One turning vector, and how many steps it has turned
The counts run from 0 to 180.
[-10   1  -1 -13 -10  11  -2  -7   3   1  14 -10  24 -15   5  -6   4  -4
  -1  -3 -12  -3 -14  -6   5  -3  -7   2  -4   5  19   6   7] -> 79
[  0   0   7  11  -6 -20  -2 -10   2   5  16   5  -1 -12  -5  -6   3 -10
  -3   2 -17  14   3 -18  -8  -6  -3   9  -2  10  14   6   4] -> 174
[ -3  -3   1 -18   3   0 -11  -7   4   4  19  -4   4  -7  22   5  -3 -18
   2   0   5   6  -1  11   5   1  -4  -1  -4   5  19 -10  -2] -> 67
[-17  -1  -2 -11  -6   2   3  -9  16   3   7   2  11  -7   2 -10  -3   5
  -7  12   3   1 -15  -1   7  -6 -20 -10  10   4  13 -12   2] -> 76
[  6 -12   3   3  -1  -1 -14   2   0  -5   1 -18   1  -7  10   9  19   0
   5   6 -12   6  -6  -2  -4  -8 -10  15   3  -2   1  23   0] -> 167
[ 12   0  -2  11 -15  -5  -8   0   5   6  18   6 -11 -10  12   4  -2   4
   5  14 -16   4   7   3  -1   4  -2  20   5   9   2  -5 -10] -> 97
[  3  -9   4   1   4   2  -1   1   4   9  19 -14   0 -13   9  -8   9   1
  -5  -2 -12   4  -9   8  -3  -3 -13  10   1   7  27   9   3] -> 163
[  1  -6   5  -9  -1  -3 -10  -6   5  -6  10  -1 -10  -3  18  -1   6  -9
   1   3   5   7   3  26  -9   7  -6   1  14  21  16  -1  -3] -> 151
[-22  -8  13  -6  -1   4 -13   0  -6   5  -3   2  -4  -9   2   3   8  -3
 -11   4 -12 -17   9  -8  -7  16  -3   2  -9  17  -3  12  -2] -> 123
[-17 -15   3   7   7   1  -9  11   8  13  -8   0 -19  -9   5  -1   3  12
 -11  14  -3  -7   4   6  -6   3 -11  -2   9   8   7   5   1] -> 42
[-12  -6  -5  -9 -18   7 -10  -3  -3  -6  -3  18   1  -7  17   0   6  -2
   2   2   6   5  -6  20   2  -5   6  -9   9  12  20  -1 -10] -> 149
[  1   2   5  -7  -6  -4 -20  11   2  -3   3   7   5  -4   6   5  -7   1
  12   2   1  24   7   4  -8  13  -5  10  18  13  10  -1 -10] -> 140
[-15  -8   6  -2   7  -2  -7   8   9   7   7   7  -5  -9 -22  -6  18  -1
  -6   4  -9   9   4  -6  -3  10 -16  13   0   6   5   9   0] -> 46
[-16  -7   7 -13  -1   7 -12  -7   4   2  13   0   6  -4  23   6   8 -11
   2  -4   5   4   0   4  11  -4  -5  -6  -9   7  12 -18   3] -> 68
[-13  -3   5  10   1 -15  -3  -4  -4   2   8  11  -5 -13  21   1  18  -7
   0  10  -9  -1   4 -19  -5 -15   1   3 -10   3  -5   4   1] -> 177
[ -9  -3  -3  -9   3 -16 -23   7  -3  12  -1   7   7  -3   7   6   6  -5
  16  -4  -1  19   4  -3   0  -3  -9   1  -4  12  10   0 -14] -> 56
[-10  -4  -3  -7   2   1 -18  11  -6   8  -9  -2   4  -6   9  15   1  -2
   1  12   1 -16  -4  -2  -8  12  -7   8   5  -2  -3  21  -6] -> 125
[ -8  -3   6   4   5  -1  11  -4   8   7  17  -4  -5 -13   7 -18  12   6
 -14  10  -9   2  -7   5  -2  -3 -18   0   6  11  21   2   3] -> 162
[ -9   5  16   0   8 -16 -21   1   1  -1  10   1  -1  -6   8   6  10  -9
   5   1   7  18  19 -10  -6   2 -12   7   1   5  -2   0   5] -> 58
[ -7   0   1   0   3  -7   1   2  12 -11   6   9 -13 -20   8  -9 -13  -4
   1  10 -13  -8  -1   1 -17   1  -9   2   1  21   0 -15 -10] -> 108
[-11  -1   3  -3   3 -11   5   0   5 -10  -9  24   1 -14   7  -3  -9   6
   2   4  -5   6  -9   2   7  -5   1   6  13  16   2 -12 -20] -> 22
[-13  -4   6  -6  10  -9  -2   3  -2   0   3   7  15 -22  20  -5 -14  -4
  11 -17  -6  -6  -5   4   1  -6   8  10   2  17   7  -8  -1] -> 25
[-11  -2  -6 -14   8  -1  -8   6   6   4   8   1   3 -22  14  -5 -18  -7
  15  -5 -10 -13  -2   3  -1  -7 -11   9  -5  11  -2 -11  -1] -> 110
[-14  -7   5  -1 -12   1   2  -2  10 -12  -3   3  -5  -6  -2  -4  17   5
 -15  16   3  -1 -17   2  -8   1  -6   3  16   4   6  11  11] -> 158
[-15 -10  -4  -6  -5   7 -15   6   5 -11  -7  12   3 -14  14   5  -1   3
  15  -1  -4 -11  -3  13  -8 -10   9  11  10   5  -9   8   3] -> 29
[-18  -7  -3 -10 -20  14 -15  -4  12 -12  -6  -2   3  -1  11  14  12   3
   4  14   4   2 -13  -2   1  -2  -8  -7   4   2  -1  -6   7] -> 72
[ 10  -1  -1 -10 -11  10 -15 -14  -3  13   5  -9   3  -7   6  -1 -13   3
   1   4 -14  -7   2  11   2   8 -20   6  13   6  14   7  -5] -> 1
[ -7  -2  -1  -9  -1   2 -11  11   2  22  -2   9   9 -13  -7   1 -13   4
  -8   8   0   8   2   3   9  14  -9  14  14  -9  10   6 -12] -> 129
[-23   5  19  -1  -9   8  -3  -6  -2 -13   2  20   4 -13  16  -5   9  -5
  -9   1   9   6   5   6   0  -6   9  -4  11  -7   7  -1   9] -> 146
[ -3   1   2  -7   0  -4  -4 -10   5  -2  25   4  -7  -6  16   1   4 -21
  -3   9   5  11   5   9  -5   5  -8  -4   2   7  22 -12  -7] -> 66
[ -9   2  15   3 -12   6  -4  -4  -1 -18   5  11  -2 -13  14  -1   2 -11
  -6   3   3   8   4  13 -11   2  13  -3  18  -6  15   7   7] -> 147
[-12   5   0   1  -5 -17   2  -9  -4   4  -2   2  21  -9  13   3  11  -5
  -6   7  -8  -6 -12 -16  11 -13   0  13  -5   4  -1   9  -4] -> 91
[-16 -10   5  -3   5  -1   0  -7  15   1   0  17 -10 -17  -8 -12  -2  -5
 -11  -3  -3  -6   3  18  11   0  -8   8  12  10   6  -4   7] -> 34
[-14 -11   8  -2  -4  10  -8  -2   0   8   1  -5   3 -11   9  -6  30   7
   0  -4 -20   0  -3  -3   5  -9 -14   8 -10  10   7   9   6] -> 165
[ -9  -9   0   4   2   4 -12   7  -6   8 -12   3  -1 -15  10   7   0  -4
  -8   3  -8  14  -1  -1   3  -6   1  -6   3 -14  23   8 -16] -> 52
[-13   1   7 -14   7   1  -6  11 -11   2  -1   9  18 -10   5   7  10 -13
  -3  -4  -4   8  -5  -5   5  12   3  14  -5  -3   8   9 -20] -> 133
[ -9   4  -3   2  -4   9  -9 -11   2   0  -8  -5  -3  -2  19   0  13  15
  -4  13 -12  -7  -2   0   9 -12 -26  -4  12   0   2   8  -3] -> 84
[-15  -9   4   7  -5   1 -13   4  -5   7 -11  11 -12 -11   3   0   6   5
  -5   2 -13  17   9  -4   0  -7  -5 -15   0   2  18   3 -19] -> 53
[ -7   1   8 -12 -11   5 -13 -17   2   9  -2   5   5   1  -4  -3   8   4
  -2   0 -11  -7   3  -1  12   8 -26  11   3  20  -5   2  -6] -> 3
[ -4  -4   9  -1   1  -5  -7   2   8  -6   1  -3   8 -18  14  11  -9 -10
   5   4  -6   0  -8  -7  17  -9   3  26  -1 -13 -12  -7   0] -> 102
[ -1  -3  -3 -17 -14   8 -17 -15  -2  17  -2   1  10  -4   0  -1  -4   6
   3   0 -12  -8  -2   6  11   4 -22   8   6  12   6   2  -7] -> 2
[-22 -11   4 -12  -2   3 -14  -3  -8  15  -9  -2   9 -12   1   1  -4  -7
  -4  -6  -9 -18   1  -4   4   9   0   5 -10  16   3  10  -5] -> 122
[  1   2   9  -2  15 -17   2   2   4  -8  11   3   7 -19  14  -6 -16  -9
   6  -7  -5   4  -4   5  -7   2   7  15  12  16   8  -6  -7] -> 24
